Each row of M is roughly a mix of the hidden directions of one of a few groups.
M (124 x 10):
[[-20  11   7  -4  28  27  -5 -31  20  33]
 [ 25   2  20  18   6 -22   1 -22  37 -29]
 [ 14  -7 -22   0 -15 -34  -5  36 -11 -32]
 [-10  26  42  12  10  24   0 -33   1 -13]
 [-13  10   5 -13  38   9  27  25 -34  11]
 [ -6  10  -3  13   6  26 -25  33  36 -23]
 [  2  22  44  -5   3  34  -7 -19  24   5]
 [ 26 -35  28  20   7   3  15 -33  11   9]
 [-19   6   5 -21  30  15  29  30 -29   3]
 [  2 -23 -29 -14  26 -33 -12  30  12   6]
 [  0  36 -10  -6  32  -1   0 -27  35 -13]
 [-18  34  31   9   6  27  12 -28  15 -12]
 [ 13  10  -3  -4 -47   6  11  44   1  -2]
 [  8  -9 -23 -12  45 -29 -13  25   7   0]
 [ 22   6  24 -18   5  43  -5  10  28 -19]
 [  4 -34   3   4 -19   2  -2  32 -45   9]
 [  8 -19 -34  17 -13 -18  -1  29 -29  22]
 [ -5  -2   8 -14  45  15  31  27 -19   7]
 [ 13   6 -17  -9 -40  -2  -1  47   7 -13]
 [ 12   7 -20 -10 -33  -9   1  53   1  -2]
 [ 14 -18  -7  15 -38  -7 -33 -23  26  -4]
 [-22 -13 -19  -5 -12  -6 -45  33 -17  -1]
 [ 42  21  10  12   1 -13  14 -25  24 -25]
 [ 10 -26   9   7 -28   9   4  26 -45  12]
 [ -8 -20  10 -20  -4 -11 -25 -28   1  46]
 [-11   8  31 -36  22  15 -11 -31  17  -7]
 [-11 -31  21  35  19  34  -2   8  10  10]
 [ -9  10  -4 -20  37  13  21  38 -24   2]
 [-21  -3 -21  32  -6  21 -25  37 -15   0]
 [ 19 -57   2 -14   5  26  -2  -2  -9   4]
 [-18   2  12  -2   1  40   3 -25  10  43]
 [ 15  16   5 -49 -31   7  -6   8  25  -3]
 [  5  28 -10  23  -4   7  20  24   0 -46]
 [ 31 -16  25  26   7 -11   9 -39  18   1]
 [ 15  -8 -18   1  -9 -42  -1  30 -15 -32]
 [ -2  -1  10   1  22  12  34 -19  48   7]
 [-21  30 -18  14  27 -24  23 -14  19 -18]
 [  0   3 -17   0 -38 -14 -44  13 -17 -16]
 [  6 -11 -21  36 -29   1  -9  32 -28   5]
 [-25  23  30  10   7  33   1 -29  -4 -22]
 [  3  24  -2 -11 -23 -20  -7 -47  -5 -25]
 [-10 -14  15   1  35  -1   7 -51   0  16]
 [  8 -35   0   3  29  25  23 -15  20 -27]
 [  6  17 -28  -8 -35 -15  -7  35  14 -23]
 [  1 -36  10   1 -23  10  -6  30 -39  10]
 [  7   0  16  -4   6  47 -14  22  35 -11]
 [ -2 -25  21 -30   5   0 -22 -18  -3  42]
 [  2  25 -14  27   1   6  22  22   3 -45]
 [ 10 -12  16  10  32  21 -16  36  23 -22]
 [  2  22 -23  30  -3   1  20  20  -1 -43]
 [ 28   9  21  20 -10 -24   3 -34  22 -25]
 [ 38  21  -7  15   6 -20 -15  -8  33 -26]
 [ -4 -11  -2  -3  18 -22   6 -34 -46  20]
 [-10 -20  10  11  40 -21   6 -38 -17  11]
 [  9  20 -24 -38 -15 -35  -6 -13 -21  -4]
 [ -8   5  17  -9  14  46  -4 -18  32  22]
 [ 15 -23 -41  -9  15 -26 -13  21 -23  -3]
 [  1  31 -22  -7 -41  -6   2  37   6   5]
 [-26  53   1  19  -2 -18  -2  10  17   5]
 [ -1  29 -14  -2  28 -22   6 -18  44  -5]
 [ 13   3   8   6  24  13  37 -27  34  18]
 [ -9  16 -28 -15 -24  -1 -29  30 -29  -7]
 [ -4  31  21   3   9  -5   8 -26  49   4]
 [ -3  39   3  -1  35  -1   5 -24  34 -12]
 [ 10 -22  20 -40 -10   5 -12  -7  16  38]
 [  7 -20 -36  37  -6   1  20  32   4  -4]
 [  5   8 -15  -3 -20 -13 -37  23 -41 -13]
 [-10 -11  21 -23   3  -8 -29 -22 -14  43]
 [ 24 -33   9 -14 -22  19 -27  13 -28  14]
 [  8 -25  -1  17 -30 -10 -34 -21  31  -5]
 [  3  25 -18  20   7   2  21  29 -10 -42]
 [  5   0  14   6  53   4  -8  26 -19  21]
 [ 30  -6  21  23 -15 -12   7 -45  17  -5]
 [  7  16  -3  36  -4  14  23  21   3 -42]
 [-18  -8   8  15  36  19  -9   9 -14  43]
 [ -9 -13   9  32  13  21   3  45   7  24]
 [ 23  -9  -5   3  -9 -27  -2  35 -25 -36]
 [ 16  36  15  11 -30 -26  12  25 -12  14]
 [  3  51   6 -12 -23 -32   7   6   8   8]
 [  2  30  -5  -3  27 -17  -1 -28  43  -6]
 [ 10   4 -22  25 -28 -10  -1  41 -27   8]
 [-14  -9   5  14  39  14 -12  13 -23  39]
 [ -8  -9   7  12  45   3  -8  15 -29  33]
 [-12 -31  18  12   6  36 -30  14 -16  18]
 [ 13  -6  -7 -28 -41  20  -1 -20  21 -25]
 [-30  28  17  14   4  27  12 -30  -4 -26]
 [-20  32 -17  -2  24  -2   8 -24  36 -19]
 [-18  26 -33 -19 -34   7 -19  17 -19   3]
 [ 10   9 -15 -20 -33 -18   4 -29  12 -37]
 [-19  12   4  -8   4  32  -1 -41  17  32]
 [-22 -16 -20  -2 -13  -6 -49  28  -7   1]
 [-17  12  -5   6  -9 -29 -39  18 -35 -10]
 [-33 -30  -3 -17  10  22   0  30 -22  20]
 [ 19 -15  -6   5 -21 -34   7  25 -20 -35]
 [ 13  -9 -25  43 -14   2  20  30 -10 -18]
 [ -4  22  19  -4  46  28 -12  -7 -12 -21]
 [ 27 -17 -40 -11  11 -15  -9  24 -30   1]
 [-13 -21   7   7  38 -14   5 -38 -16  23]
 [ -5 -30   1   4 -37  12   9  30 -33  11]
 [ -6   4  13 -14  38  14  22 -15  35 -24]
 [ -7  54  -7   7  -9 -35   3   6 -14  -5]
 [-14  22  40  22 -19  13  16 -32   2  -5]
 [  7 -37  12   4 -38  -5  -2  23 -26  20]
 [-12  34 -35   9  19 -15  25 -17  11 -21]
 [  8 -21  24  19   1  -5  11 -37  41   0]
 [ 10  -8  -6  -5  15   6 -13  46  40 -16]
 [  7  21 -17   4 -34 -12  -3  47  -1 -18]
 [-20  19   3  -3  14  33 -11 -29  34  18]
 [ 15 -30  34  21   8 -13   7 -27  27 -13]
 [  9 -13 -29  36  -6  -8  18  40 -13   7]
 [ -5  37  28   8   6  38  12 -24  -5 -13]
 [  2  23  50  11  -3  28   1 -25  -2  -1]
 [ -5 -14  15 -32   7 -13 -22 -20 -11  44]
 [ 13 -12 -43 -11   1  11  -2  24 -40  -7]
 [ 18 -37   5   5  20  19  18 -25  -9 -33]
 [ -3  22  -7 -16  30   8  19  30 -39   6]
 [-20   6  51   7  -4  13  -8 -26  25   0]
 [ -6  28  -4 -22  24  11  30  27 -30  -2]
 [ 25 -39  16   1   2  31  20 -11  17 -21]
 [-20  16 -24 -22  -5   7 -12  38 -35   1]
 [ 25  54  -5   3   4 -18  13 -10   1 -21]
 [  6  -4   5  -8  -3  45 -17  20  39 -14]
 [ -5  -5   9  16  43  -3  -4  31 -22  30]
 [ 12   1 -15 -21 -44  -1   2  -2  28 -32]]

Which two rows in each list fit none of the groups? Every other row fits one group, some only roughly. Give them in the order they come.
  q_425: [ -2 -40   0  23  17  24  18  16  19  26]
  q_883: [ -2 -36   7  31  16  23  17  12  29  14]
  q_344: [-21  15 -13  -5 -27 -11 -17  16 -48   2]
  q_241: [-16  12  22 -18  26  26 -17 -30  13 -26]
  q_506: [ 13  20 -11 -10 -41  -9 -25  38   7  -5]
  q_479: [ 17   6  -6 -24 -49   9   3 -11  14 -30]
  q_476: [  9  34  -3  -5 -21  14  -3  48  19   2]
  q_246: [ 24  24  11  -1 -14 -43   6 -24  25  -4]
  q_134: [-15  -3 -16  -7 -18 -15 -40  37 -22 -10]
  q_533: [  7 -53  18 -12  21  18   4 -22   1   4]
  q_926: [ 35   5 -17 -35 -29 -13  19  -9  15 -12]

q_506; q_246
  q_681: [ 27  32  13  21   8 -31   2 -16   6 -31]
  q_82: [ -2 -14  19  16  17  32  -5  40  27  11]
  q_507: [ 25 -24  19  27  14 -12  -3 -27  35  -7]
  q_4: [ -2  20  50   8 -20  20  -2 -23  17   4]
  q_804: [-21  51  -1  -2   4 -29  -1  22  -9  10]
  q_36: [-16 -28   7   9  20 -10   0 -51 -18  -1]
  q_153: [ 10  11  -4 -26 -26 -18  13 -37 -33   3]
  q_65: [-23  13  27   7 -28  28   8 -33  19  -4]
  q_682: [-25  -3  25  32   6  19 -23  15   7  34]
  q_76: [ -7  26  15 -27  14  13  18  27 -35  16]
  q_961: [  7 -17  17 -13 -35   6  -8  20 -45   3]

q_76; q_961
  q_387: [ 27 -27 -34  -8 -31 -13  -7  20  -3  18]
  q_525: [-17  24  23 -33  18  20  -7  -1  35  -9]
  q_33: [ 12 -22 -29 -10  -9 -39  -3  12  27  24]
  q_668: [ 17 -30 -36 -10   5  -6 -19  25 -31  -3]
  q_447: [  3 -12  -5  -3  -9 -34   9 -28 -48   5]
  q_178: [ -9 -35  -3  41   8  19 -13   2 -31   8]
  q_560: [-12   3  -9  -3  35   5  42  28 -21 -10]
  q_265: [ 20 -31  17  26   6 -15 -16 -17  38   1]
  q_994: [ 25 -11  -4 -11 -19 -18  -5  31 -11 -44]
  q_922: [ -8  36  23 -37  14 -18  -2 -28   9  -1]
  q_907: [-14  14   0   2  20  47  14 -26  15  22]
  q_867: [ 18 -13  19 -43  10   5   9 -36   6 -20]

q_560; q_907
  q_503: [-38  24 -22   4  13  -2  25 -20  23 -20]
  q_610: [ 10  25   2 -32 -31 -25  -5 -34   1 -12]
  q_976: [ 22 -24  15  -7 -42  10 -18   6 -17  27]
  q_914: [-14 -11   2  -1  14  -9   9 -59 -10  19]
  q_646: [ 14  28 -27   5 -25 -13 -34  11 -27  -6]
  q_967: [ -8  -1   3  18 -28  -7 -26  43 -24 -17]
  q_941: [ -3 -55 -10  -2  20   4   4 -26  11  16]
  q_843: [-38  23 -10 -20   2   6   0  30 -35   7]
  q_420: [  7 -42   9   9   9  15  23 -32  28   4]
  q_823: [-12  32  16 -16  22  30   6  20 -33   1]
  q_56: [ 35 -17  -6 -10  -3 -20  -3  26  -4 -44]

q_967; q_823
